In the rows, 128 means zero.
The rows of Z fall into several groups, which share some directions, and each row is roughly a mix of its group's hidden directions.
Z, 132 rows:
[[115 114 155 132 172 146  92  84 123 118]
 [134 108 111  73 135 129  90 138 100 152]
 [102 126  92 144 115 147 174 167 111 133]
 [128 162 102  96 113 185 131 119 126 143]
 [141 162 125 119 149 179 103 115 134 165]
 [165 143 170 108 130 116 164 105 151 149]
 [125 126 127 109 102 187 150 165 115 142]
 [143 146 123 136 157 152 134 191 153 135]
 [170 149 111 133 154  71 123 137 128 117]
 [160  87 117 100  96 154 138 115 139  96]
 [158  99 149  87  99  92 128 133 154 122]
 [ 96 112 187 135 106 161 137 123 125 140]
 [153  86 149 171 112 105 140 116 138 158]
 [127  78 126 140 132 111 120 186 141 117]
 [130 160  92 137  91  93 139  93 112 139]
 [126 120 111 140 118 174 150 180 131 101]
 [178 108 132 113 139  85 147 109 142 155]
 [ 92 140 110 166 180 136 121 152 126 139]
 [171 168 112 114 151 129 144 138 170 138]
 [106 127 100  96 138  83 104  88 119 120]
 [122 137 186 160 124 170 129 111 132 142]
 [100 165 105 129 167 136 123 172 121 109]
 [104 165 129 109 124 120 127  79  92 103]
 [191 132 123 112 115 103 103 141  98 130]
 [110 188 132 161 119 129 134 138 108  95]
 [131  97 145 164 178 126 116 136 157 103]
 [164 155 150 124 152 109 156 164 103 106]
 [ 87 137 100 144 143 160 128 140 114  79]
 [ 94  72 143 131 106 137 127  92 119 142]
 [ 75 114 147  93 141 157 148 113 113 111]
 [140 162 115  78 150 139 164 143 145 147]
 [147 154 105 184 115  89 122 139 128 140]
 [ 94 157 156  94 128 110 126 126 142  81]
 [113 127 125 149 119 157 147 100  75 162]
 [132 135 101 139  87 132 107 177 154 104]
 [127 120 128 127 148 137 154 102 197 125]
 [126 144  91  98 106 157 112  87 136  98]
 [152 110 132 118 184  90 129 155 133 109]
 [110 122 130 155 112 154 184 151 140  99]
 [101 156  97  74 127 157 142 141 137 135]
 [110  85 118 157 159  81 120 131 110 120]
 [136 106 127 147 145 116 141 187 154  96]
 [167 177  98 150 106 120 124 111 148 142]
 [114 156 146 141 126 109 157 104 138 186]
 [ 96 182 118  92 139 145 146 131 115 107]
 [144 102 114 124 124 105 127 128 199 129]
 [119 109 120 174 131 105 173 167 123 132]
 [115 143 129 164 124 183 113 167 138 139]
 [113 118 132 149 128 184 149 127  84 148]
 [111 114 102 113 114 107 166 156  89 158]
 [182 132 152  99 132  95 141 154 115 112]
 [ 74 125 110 163  88 131 114 124 112 121]
 [117 121 159 141 164 118 106 113 161  80]
 [122 180 141 126 118 158 162  91 122 113]
 [129 157 117 119 144 133 191 164 126 116]
 [166  92 137  89 144  89 120 145 115 131]
 [130 124 112 145 185 126 140 173 153 125]
 [114  73 131 131  83 133 100 102 127 123]
 [ 78 164  96 104 112 137 132 137 100 130]
 [169 134 126 148 144 145 132 154 165  84]
 [107 147 165 142 107 124 142 112 110 184]
 [115  92 109 138 134 150 105 166 141  82]
 [134 143 106 112 162 116 126 186 144 100]
 [123 156 136 174  93 166 104 113 115 138]
 [133 155 128 122 111 130  85  72 115 150]
 [129  98 146 129  87 175  91 113 132 122]
 [111 102 183  94 104 130 151 113 142 124]
 [142  63 146 123  96 135 113 107 142 135]
 [101 156 107 147 157 100 100 132 104 165]
 [127  99 115 170 108  89 138 137  98 158]
 [144  88 132 111 132  70 131  96 122 117]
 [ 94 149 146 138 112 165 131 127  76 111]
 [174 134 101 111 109 112 126 123 115 180]
 [127  85 118 153 140 118 106 155 177 144]
 [147  96 146 129 182 138 142 125 167 143]
 [133 142  97  82  90 157 145 116 134 102]
 [ 92 167  97 141 131 159 134  91 108 129]
 [133 141  82  83 147 162 131 151 143 118]
 [114  91  90 135 164 114 103 126 137 165]
 [128 133 102 119 104 112 177 177 117 141]
 [121 155 143 139 160 165 152 147 169 104]
 [140 104 158 146 126 142 148 163 107 177]
 [148 171 143 105 126 109 136 129 120  72]
 [135 116 105 136 182 153 124 150 123  85]
 [137 123 147 146 177 171  97 119 153 131]
 [114  67 135 163 142 116 112 146 105 138]
 [142  93  99 125 190 133 114 142 134 115]
 [130 112  96 130 104  95  89 138 159  93]
 [131 132 176 131 108 142 127 159  77 114]
 [126 134 142 103 138 194 144 160 134 118]
 [130 117 108  94  91 105  99  98 100 153]
 [135 154 135  82 131 113 175 153 127 155]
 [124 107 158 144 142 184  93 107 122 127]
 [153 146 113 121  75 127 159 123 109 165]
 [146 102 156 148 146 130 107 166 169 104]
 [ 96  98 163 113 133 109 130 136  92 168]
 [140 118 141 115  80 114 105  86  97 148]
 [114 171 113 120 101 105 133 137  75 113]
 [142  76 158 157  99 126 127  99 130 146]
 [116 132 117  87 122 116 158  96 167  94]
 [104 106 110 140 141 172  94 114 120  87]
 [103 118 166 151 134 132  83  86 119 118]
 [126 110 143 150  77 136 115  79 115 140]
 [124 111 117  81  91 115 127  92 158 109]
 [116 151  78 129  94 109 157 115  97 135]
 [181 164 135 137 119 100 143 160 135 111]
 [ 89 174  79 122 132 142 121 124 113 137]
 [122 109 115 117 181 169 118 161 145 116]
 [144 110 171  92 107 111 138 156 111  95]
 [164 122 151 102 164 168 124 156 149 132]
 [146 159 143 124 116  84 133  86 127 166]
 [118 116 135 180 144 119 121  84  94 141]
 [119 131 148 154 172 116 103 110 162  92]
 [131 131 148 104 125 166  88 107 104 169]
 [142  71 127 142 141 139  86  99 127 114]
 [103 116 133 141 159 179 146 120  85 130]
 [113 128  62 146 137 124 109 124 162 118]
 [118 134 107  90 150 181  92 124 125 131]
 [158 102 125 110 143 186  99 113 139 134]
 [144 157 145 133 119  99 125  73  97 108]
 [128 114  94 103  81 124  85 129 138 104]
 [108 135 123  61 145 112 117  99 118 140]
 [152 151 158  87 126 135 125 102 117  81]
 [102 123 129  80 140 138 104 101 105  88]
 [116 107 129 111 133  78 137 121  94 173]
 [138 135 114 196  99 127 127 102 113 128]
 [164 117 153  96 176 151 106 133 130 111]
 [130 116  90 141  97  83  90 132 129 106]
 [100 113  89 152  95 106  94 150 145 139]
 [123 181 108  99 166 132 111 128 108 105]
 [124 172  99 114 116  97 163  99 108 140]
 [159 122  97 114 179 114 134 147 135  92]]
Each list below has three rows that fit no group; the rest each fit one group, if only roughly. Name those rows in the order they come.
    K547: [130 127 110  89 107  87 114  99 111  91]
    K226: [156 147 149 117 114 164  96 135 175 112]
    K820: [115 142  70 118 116 157 102  96 112 132]
    K444: [109 154 101 132 172  80 120 134 109 113]
    K425: [106 142  99 117 143 152 111  77 122  91]
    K695: [ 97 139  75 146  96 117 135 148 137 158]
    K920: [113 136  89 101 151 129 151  80 155 116]
    K216: [134 105 135 184 153 132 113 159  94 125]
    K202: [158 151  89  87 143 106 137 100 110 116]
    K299: [ 89 169 100 127 128 103 164 156 122 129]
    K526: [185 158 125 123 124 151 117 118 134 169]
    K484: [125 136 140 118 133 106 104  95  66 109]
    K762: [137 110 135 131 128 127 106  54 127 110]
 -> K216 K484 K762
    K251: [137 160 157 144 177 151 141 102 141 106]
    K621: [138  85 174  97 139 126 119 139  97 149]
    K852: [126 136 152 136 153 140 183 159 143 159]
    K310: [138 127 114 156 155 121 111 186  99 110]
    K152: [165 123 108 154 120  84 167 135 150 115]
    K544: [155 123 187 138 162 111 116 124 151 143]
    K131: [150  88 146 116 145 107  87 167 140 119]
    K458: [104  91 121 180 124 148 146 144 152 148]
    K940: [130 121 143 154 154 143  76 152 167 118]
    K984: [ 89 144 100 105 108 104 144  85 151 132]
 -> K131 K458 K940
    K56: [160 118 116 124 110  90 142 171  90 144]
    K494: [132 117 118  75 105 122 128 115 133  74]
    K257: [125 185 140 148 100 154 139 104 102 122]
    K476: [110 108 137  87 105  77 141 145 138 105]
    K64: [104 135 112  94 124 168 107 142 121 176]
    K964: [104 153 151 148 128  95 155 174 103 133]
    K150: [ 80 102 127 164 113  91 142 134 136 153]
    K223: [137 171  96 122 132 145 140 104 114  78]
    K948: [119 193 127 104 161 137 114 128 139 148]
    K611: [146 124 106 105  66 134 114 101 148 139]
    K967: [121 138 162 148 109 152 154 143 174  94]
    K919: [ 72 110  95 147 135 128 130 169 136 129]
 -> K56 K64 K150
    K459: [117 125  85 142 103 111  89  96 132  95]
    K573: [151 133 157 112 117 145 156 182 148 151]
    K155: [107 115 146 113 123 111 148 143 153  65]
    K730: [119 131 128 204 147 139 140 121 137 139]
    K786: [132 177 106 129 141 115 168 110 162 110]
    K873: [ 87 103 132 159 118  80 102 146 131 123]
    K225: [117 116 182 126 167 133 161 137 137 156]
    K524: [108 158 122 136 128 161 128 133  77  89]
    K797: [138 138 128 154 112 153  65 110 112 109]
    K950: [ 79 144 131 131 163 163 118 134 161 111]
    K343: [147 165 155  98 138 137 163 159 159 124]
    K174: [123 107 125 119 186 103 112 101 154 104]
    K139: [ 96  76 144 132 126 138 115 132 176 114]
 -> K873 K950 K174
    K211: [ 72 114 149 145 134 151  98 111 157 121]
    K631: [173 166 123 109 153 110 149 131  92 115]
    K589: [179 108 127  92 111 135 110 155 135 159]
    K750: [152 145 125 179 102 111 171 140 118 142]
    K13: [ 99 161 116  88 104 134 122  93 149 155]
    K622: [154 123 116 183 135 132 110 151 145 169]
    K518: [118 114 131 129 155  90 173 152  99 155]
    K811: [144 106 106 139 171 157  93 109 154 109]
    K872: [ 99 167 166 136 129  75 133 132 125 128]
    K538: [171  78 150  97 136 117 118 120 150 139]
 -> K211 K589 K13
    K527: [143 149 158 184 155 128 118 143 120  98]
    K331: [133  67 125 131 110 121 118 112 126  81]
    K675: [133  99 158 175 139 139 114 110  97 159]
    K284: [133 164 162 150 156 108 110  99 100 153]
    K437: [121 138 137  99 110  73 148 113 147 164]
    K295: [114 140 114 112 105 122  87 116 110  71]
    K282: [134 147 138 168 173 109 106 169 128 132]
    K766: [147 161 163 116 136 161 160 164 114 111]
    K323: [117 167 113  92 108 108 179 124 132 139]
    K24: [173 137 185 124 138 145 150 114 120 143]
    K260: [106 134 124 138 128 199 125 103 119 108]
    K598: [ 95  95 143 110 164 156 150 131 121 165]
 -> K284 K282 K766
    K58: [129 117 121  79 140 164 139 153 153  91]
    K491: [123 164 104 104  89 146 153 153  96 116]
    K60: [114  95 151 160 106 161 118 159 160 112]
    K369: [107  82 114 139 167 104 110 161 145 137]
    K756: [ 71 144 163 145 102 131 129 119  98 127]
    K246: [137  92 134 142 168 104 129 160 134 170]
    K388: [ 86 128 100 150 101 173 127 131 151 146]
    K979: [125 129 153 142 169 101 114  76 112 147]
    K503: [147 123 108 103  97  72 105 139 129 149]
    K980: [136  70 152 125 110 136 134 175 129 134]
    K57: [122 115 130 149 192 170 131 141 123 135]
 -> K491 K388 K980
    K47: [112  82 130 133 111 116  81 102 155 112]
    K52: [111 114 181 168 155 144 140 132 116 106]
    K888: [117 109 138 136 156 117 165 148  89 172]
    K50: [142 148 112 127  98 107  64 114 138 139]
    K350: [181 151 156 117 128 169 118 112 139 144]
    K349: [133 138 111 162 160  78  99 122 100 121]
    K268: [110 159 138 124 108 161 177 141 148 100]
    K428: [162 164 114 105 135 121  87  89 118 115]
    K562: [113 123 147 153 176 132  96  91 131 156]
    K574: [177  92 138 135  99 120 113 152 162 122]
 -> K47 K50 K562
    K658: [124 151  95 121 173 147 122 156 108  91]
    K610: [107  70 102 141 127 105 103 153 116 115]
    K505: [101 135 137  88 165 166 117 136  97 145]
    K443: [124 153 172 177 155 135 139 122 157 127]
    K465: [140 130 144 121 133  70 159 145 124 168]
    K374: [ 93 107 114 153 132 156  78 154 123 114]
    K580: [109 150 126  79 144 172 151 116 104 131]
    K968: [115  88 133 157 155 159 135 165 119  99]
    K649: [110 130  85 125 124 145  87 174 140 111]
    K749: [125 129 111 191 165 147 126 143 110 116]
 -> K658 K505 K749
    K253: [126 174 154 143  92 130 154 102 153 149]
    K687: [153 156 143 107 100 146  98 102 172 122]
    K33: [144 111  82 115 142 126 118 123 180 100]
    K809: [111 176 150 148 123 144 130 101 150 170]
    K856: [109 142  83 112 132 118  74 110 113 110]
    K493: [155 114 138 162 162  94 159 137 141 160]
    K230: [170 174 117 125  98 150 126 121 118  94]
    K36: [149  80 104  95  95 103 127 133 106 125]
    K808: [138 164 102 116 115 179 122 141 164 112]
    K549: [106 129 150 120 112  99 145 167  79 108]
    K130: [116 130 178 148 126 115 169 129  85 122]
 -> K809 K808 K130
    K930: [145 132 139  86 117  78 109 135 165 136]
    K135: [125  97 140 156 143 135 165 179 107 142]
    K17: [ 77 105 132 148 135 133 112 127  99 173]
    K509: [107 134 162 110 118  83 148  93 153 109]
    K178: [114 135 138 120  97 145 190 163 124 124]
    K280: [ 99 181 152 114 135 144 156 108 127 156]
    K895: [ 75 156  98 121 111 129 113 124 111  91]
    K629: [ 90 108 101 163 105 129 141 162 126  95]
    K106: [107 164 112 140 116 131 142  83 154 166]
    K220: [128 150  86 153 100 116 130 176 148 144]
 -> K509 K280 K629
